X =
[[128 130 122 125 128 127 131 125 136 128 121 127 120 129]
 [126 130 123 123 126 113 130 154 126 126 130 122 116 115]
 [124 128 129 128 124 124 125 144 139 123 132 126 122 119]
 [129 125 136 130 133 131 125 120 114 137 133 131 142 136]
 [119 127 132 136 129 120 121 133 118 132 144 128 130 121]
 [128 128 130 124 126 128 131 143 127 122 128 124 127 122]
 [128 128 127 125 134 125 134 132 125 133 123 129 121 127]
 [127 127 127 125 135 121 135 133 115 133 116 130 116 124]
 [140 125 139 124 143 133 141 122 110 136  99 142 120 131]
 [118 130 126 137 132 118 123 127 115 135 142 127 130 126]
 [121 119 121 121 122 116 121 126 138 139 149 124 125 128]
 [132 127 123 125 132 122 134 131 136 130 120 135 108 123]
 [123 133 120 125 117 121 125 143 148 118 133 118 121 119]
 [128 123 129 118 127 118 132 153 117 126 116 122 118 117]]
X[0,0] = 128
X[-6,8] = 110
X[5,-13] = 128
X[13,-1] = 117
X[-13,-10] = 126
X[:, -7] = [125, 154, 144, 120, 133, 143, 132, 133, 122, 127, 126, 131, 143, 153]
X[-13,-12] = 123
X[-1] = [128, 123, 129, 118, 127, 118, 132, 153, 117, 126, 116, 122, 118, 117]
X[7,-3] = 130
X[12] = [123, 133, 120, 125, 117, 121, 125, 143, 148, 118, 133, 118, 121, 119]
X[:, -6] = [136, 126, 139, 114, 118, 127, 125, 115, 110, 115, 138, 136, 148, 117]
X[-13,-3] = 122
X[-9,-6] = 127
X[2,7] = 144
X[0,-7] = 125
X[-14,-11] = 125
X[-9,2] = 130
X[7,-8] = 135
X[-2,-6] = 148
X[:, -12] = [122, 123, 129, 136, 132, 130, 127, 127, 139, 126, 121, 123, 120, 129]
X[-3,-9] = 122
X[4] = [119, 127, 132, 136, 129, 120, 121, 133, 118, 132, 144, 128, 130, 121]
X[-13,0] = 126
X[8,2] = 139
X[-9] = [128, 128, 130, 124, 126, 128, 131, 143, 127, 122, 128, 124, 127, 122]
X[-1,-12] = 129
X[4,-5] = 132
X[-11,5] = 131
X[-1,12] = 118
X[6,13] = 127
X[-11,6] = 125
X[-9,-1] = 122
X[:, 0] = [128, 126, 124, 129, 119, 128, 128, 127, 140, 118, 121, 132, 123, 128]
X[-7] = [127, 127, 127, 125, 135, 121, 135, 133, 115, 133, 116, 130, 116, 124]
X[9,5] = 118
X[12,10] = 133
X[6] = [128, 128, 127, 125, 134, 125, 134, 132, 125, 133, 123, 129, 121, 127]

a =
[[143 121 132 113 117 144 131 144 120 156 119 123]
 [116 137 121 148 131 125 130 115 132 109 136 122]
 [117 137 122 147 131 124 129 115 132 109 135 123]
 [137 121 130 115 122 134 129 137 122 145 121 128]
 [134 132 130 135 119 147 130 134 126 140 127 113]
 [136 127 138 119 138 124 128 137 134 135 130 145]
 [119 136 123 145 131 125 130 117 132 112 135 124]
 [138 119 132 108 133 121 131 138 127 140 124 145]]
Indices start at 0.
(0, 0): 143
(1, 6): 130
(2, 9): 109
(1, 7): 115
(2, 0): 117
(2, 3): 147
(6, 6): 130
(7, 5): 121
(4, 5): 147
(4, 1): 132
(3, 7): 137
(5, 8): 134
(1, 5): 125
(2, 5): 124
(7, 10): 124
(4, 8): 126
(2, 11): 123
(3, 9): 145
(1, 9): 109
(0, 3): 113
(4, 11): 113
(7, 8): 127
(5, 6): 128
(5, 9): 135
(5, 11): 145
(6, 9): 112
(1, 4): 131
(5, 2): 138
(4, 7): 134
(6, 2): 123
(0, 2): 132
(7, 4): 133

A = 131,127,133,135,130,128,133,120,137,122,138,100,127,131,131
A[0] -> 131
A[8] -> 137
A[11] -> 100
A[5] -> 128
A[9] -> 122

arr =
136,138,129,107,126,121,109,131,118,121,147,126,138,122
125,126,122,131,148,128,137,126,134,138,131,138,139,112
143,120,116,103,153,123,119,132,135,121,147,137,143,115
129,122,129,122,123,127,129,132,127,120,129,132,124,130
124,129,131,131,133,125,131,125,132,125,134,126,127,125
115,132,137,121,117,118,144,116,117,149,136,129,119,127
105,128,130,125,123,128,125,132,115,126,129,121,130,121
128,125,134,129,126,124,128,130,123,124,135,134,128,119
arr[-8][0] = 136
arr[:, -9] = [121, 128, 123, 127, 125, 118, 128, 124]
arr[:, 1] = [138, 126, 120, 122, 129, 132, 128, 125]
arr[-3][2] = 137
arr[:, 7] = [131, 126, 132, 132, 125, 116, 132, 130]
arr[-7][8] = 134
arr[-6][-13] = 120
arr[4][-8] = 131
arr[4][-12] = 131
arr[-4][-14] = 124
arr[7][-3] = 134
arr[-5][8] = 127
arr[-6] = [143, 120, 116, 103, 153, 123, 119, 132, 135, 121, 147, 137, 143, 115]
arr[4][-7] = 125
arr[-3] = [115, 132, 137, 121, 117, 118, 144, 116, 117, 149, 136, 129, 119, 127]
arr[-4][5] = 125
arr[7][0] = 128
arr[-8][11] = 126
arr[0] = [136, 138, 129, 107, 126, 121, 109, 131, 118, 121, 147, 126, 138, 122]
arr[6][12] = 130
arr[-2][0] = 105
arr[-1][8] = 123
arr[7][-8] = 128
arr[4][-10] = 133
arr[-2][13] = 121
arr[5][8] = 117
arr[1][-9] = 128
arr[1][9] = 138
arr[-8][8] = 118
arr[-1][4] = 126
arr[1] = [125, 126, 122, 131, 148, 128, 137, 126, 134, 138, 131, 138, 139, 112]
